In the rows, zero is written as 128.
Each named move below is a turn or a mirror, shown by a few rows before and after it. Which moves, in which order, take the first row of each later pair to the second? The first pair is answered.
P:
[143 141 122 109  94 124 118 127 136 133 145  73 147 133 136 111 148 140
 120  98 138 122 116 147 160 120 105 151  91] -> [121 135 121 122 131 146 131 119 118 140 143 102 157 136 160 111 136 142
 118  92 142 116  70 154 124 131 124 136  88]
[ 93 138 158 126 130 101 137 114 132 162 126 148 129 116 142 135 123 137
 140 105 133 149 113 135 152 115 125 108 160] -> [104 145 159 121 112  94 133 118 139 157 127 135 125 118 134 131 130 135
 137 107 137 152 136 131 164 111 120 119 158]
[114 121 190 156 138 135 140 100  95 174 143 136 116 203 147 163 170 158
 130  56 109 130  59 106  98 174 135 159 168] -> [159 132 188 137  81 107 119 111 121 153 146  86 104 196 108 153 188 154
 125  66 107 146 138  94 156 166 107 180 173]
[137 131 109 115 140 151 129 147 118 124 111 123 131 132 123 133 114 133
 115 144 133 111 130 123 112 127 135 131  99] -> [141 128 108 115 132 148 130 146 120 124 115 118 130 133 116 129 117 129
 115 150 135 113 142 120 125 127 130 130 101]
D:
[159 134 115 120  81 107 111 167 148  87 121 104 123  95  93 126 113 120
 123 142 132 127 190 116 163 116 103 151 108] -> [158 176 145 137 119 155 102 174 132 107 147 121 132 156 134 142 129 133
 100 114 141 112 149 109 103 166  80 183 115]
[129 155 164 141 122 111 111 157 132 149 137 112 112 136 115 134 138 117
 123 127 115 151 181 117 159 142 108 138 125] -> [139 138 130 145 163 155 127 175 110 142 126 137 121 139 136 143 118 131
 106 139 113 114 128 118 100 148 134 124  92]
[159 125 106 144 140 182 127 150 107 116 132 143 132 153 129 134 125 147
 111 133 133  84  81 120  68 148 138 143 108] -> [152  95 105 122  70 106 122 130 138 103 113 109 122 100  81 115 125 127
 141 149 124 126 164 123 174  97 133 120 122]
[156 107 106 104 149 132 139 115  88 151 119 114 159 106  90 124 132 138
 131 120 106 100 116 148 105 106 153 126 108] -> [141 131 146 103 121 104 123  96 110 167 139  90 151 112  86 121 155 130
 143 102 112 135 155 142 146 117 123 148 143]
A:
[139 140 115 143 119  96 109 106  92 137 133 148 127 139 111 141 158 110
 133  99 132 136 152 128 146 113 126 145 125] -> [130 143 116 146 123 102 111  98  92 142 134 153 128 137 117 139 166 113
 132  91 132 140 139 136 140 118 129 141 129]
[148 122  73 138 179 152 138 214 106 124 140 118 133 159 137  85 116 161
 105  97 104 105 155  95 143 132 106 157 101] -> [142 134  94 138 168 141 131 218 109 131 145 117 130 161 138  85 114 155
 106  93 108 114 173  85 163 135  96 167 109]
[150 114 108  69  96  97 117 113 142 108 111  88 133 121 128 109 138 112
 116 147 114 125 163 149 162 115 122 107 156] -> [138 124 126  73  96  87 111 101 141 119 120  92 133 127 133 109 142 108
 118 137 116 137 167 149 169 124 118 112 171]
[108 154 122 129 126 130 122 147 106 139 118 126 125 127 125 148 121 130
 108 125 144 127 125 133 111 111 140 118 111] -> [108 157 124 130 126 127 121 151 106 141 119 122 128 130 129 151 122 126
 106 124 148 124 126 131 113 111 139 120 109]
J:
[ 91 151 148 143 137 127 126 130 133 152 121 101 161 133 172 148 121 127
 125  94 160 110 103 121 115 153  99  89 181] -> [ 82 146 149 148 140 118 127 146 129 148 112 108 162 123 170 147  95 121
 127 100 165 107 107 115 125 143 108  86 173]
[101  88 116 118 106  98 145 111 132 115 122 136 133  84 113 106 111 120
 148 131 127 154 136 134 145  85 150  99 134] -> [129 130 146 116  82  92 113 126 142 116 144 100 127 113 104 111 136 124
 134 126 131 161 184 115 162 104 115 144 146]
[110 157 188 155 135 136 112 142 119 146 156 142 145 173 161 149 116 133
 116 112 144 138 119 119 122 155 109 155 145] -> [ 94 131 163 154 156 148 132 111 114 147 143 162 145 158 173 142 117 140
 123 108 135 132  78 143  98 147 132 122 143]
[ 88 147 178 119 166 158 112  93 105 141 121 134 132 138 173 144 131 116
 138  93 145 133  76 133 113 150 121 108 120] -> [ 80 151 194 125 160 139 104 135  99 145 118 131 135 131 167 151  91  98
 139 119 162 137 104 117 140 135 124 112  95]

Each pair is two moves apart.
[134  97  86 113 158 118 145 163  84 103  84 137 178  93 114 118  84 143
 146 163 136 136 105 128 127 107 165 131  80] -> [115 170 175 128 131  90 101 166  98 136 131 114 168 138 134 130 118 132
 146 130 160 178 155 104 166 155 102 193 126] : A, D
[101 107 130 135 153 147 150 133 116 148 109 166 137 114 149 123 108 121
 145 128 122 117  92 133 113 121 144 101 128] -> [108 135 166 127 105 106 122 122 139 148 125 128 119 124 129 116 140 116
 148 115 125 150 155 129 168 131 103 124 160] : D, J
[ 63  90 101 132 182  96 115  67 102 118 131 156 124 107 150  79 120 122
 115 120 118 167  95 138 149 143 188 120 151] -> [ 90 113 118 118 135  65  91  70 129 113 142 115 112 115 123  72 143 117
 112 118 114 184 159 127 194 143 154 146 170] : D, P
[144 132  61 150 114 159 140 132  88 121  99 123 184 161 141 124 131 143
  82 163 105 111 120 147  77 175 102 146 141] -> [149 123  66 150  87 126 129 165  91 112  90 112 181 136 121 129 101 126
  90 187 110 114 166 135 121 151 107 147 125] : J, P
[ 88 157 184 156 154 137 116 143 118 170 148 172 133 152 158 143 108 127
 132 118 152 112  99 115 121 154 127 142 122] -> [102 171 194 144 126 121 105 119 142 167 158 145 121 159 145 135 142 130
 132 106 142 129 132 119 150 158 108 154 150] : P, A
[105 174 134 151 120 180 116 127  97 129 135 141 102 146 138 156 163 135
 130  58 130 129 112 115 117 130 112 144 156] -> [141 156 104 137  91 161 111 173  97  91 109 116 101 117  99 153 124 125
 132 101 127 117 165 103 150  90 122 145 115] : D, J
[ 64 106 131 127 146  68 130 139  87 205 100 141 144  65 151  94 118 126
 161 115 143 117 103 132 120 109 149  85 128] -> [ 80 141 164 123 107  43 101 143 105 202 118 103 132  85 137  93 148 122
 157 100 148 140 163 117 157 123 110 119 156] : D, P
[163 120 110 115  94 112 116 114 156 111 123  97 115 126  95 118 151 123
 125 122 113 155 185 132 157 131 120 141 137] -> [148  90  86 113 109 118 136  93 152 110 110 115 117 103  99 111 142 123
 131 125 107 147 153 149 146 113 147 114 132] : J, A
[160 105  93 118 109 125 135 121 145  90 110 105 124 102 104 118 120 139
 131 144 119 119 141 126 139 103 137 117 104] -> [122 132 152 124  96 100 120  94 154 126 136 109 118 124 125 120 147 131
 142 117 128 158 155 128 163 127 111 130 149] : P, D
[157 112  75 104 115 153 147  74 154 100 135  94 105 101 101 102 180 176
 123 116 117 126 113 149 116 144 111 100 158] -> [113 100 104 129  99  93 136 154 126 111 120 108 115  62  94 110  76 135
 151 156 149 143 164 117 185  95 132  98 113] : J, A
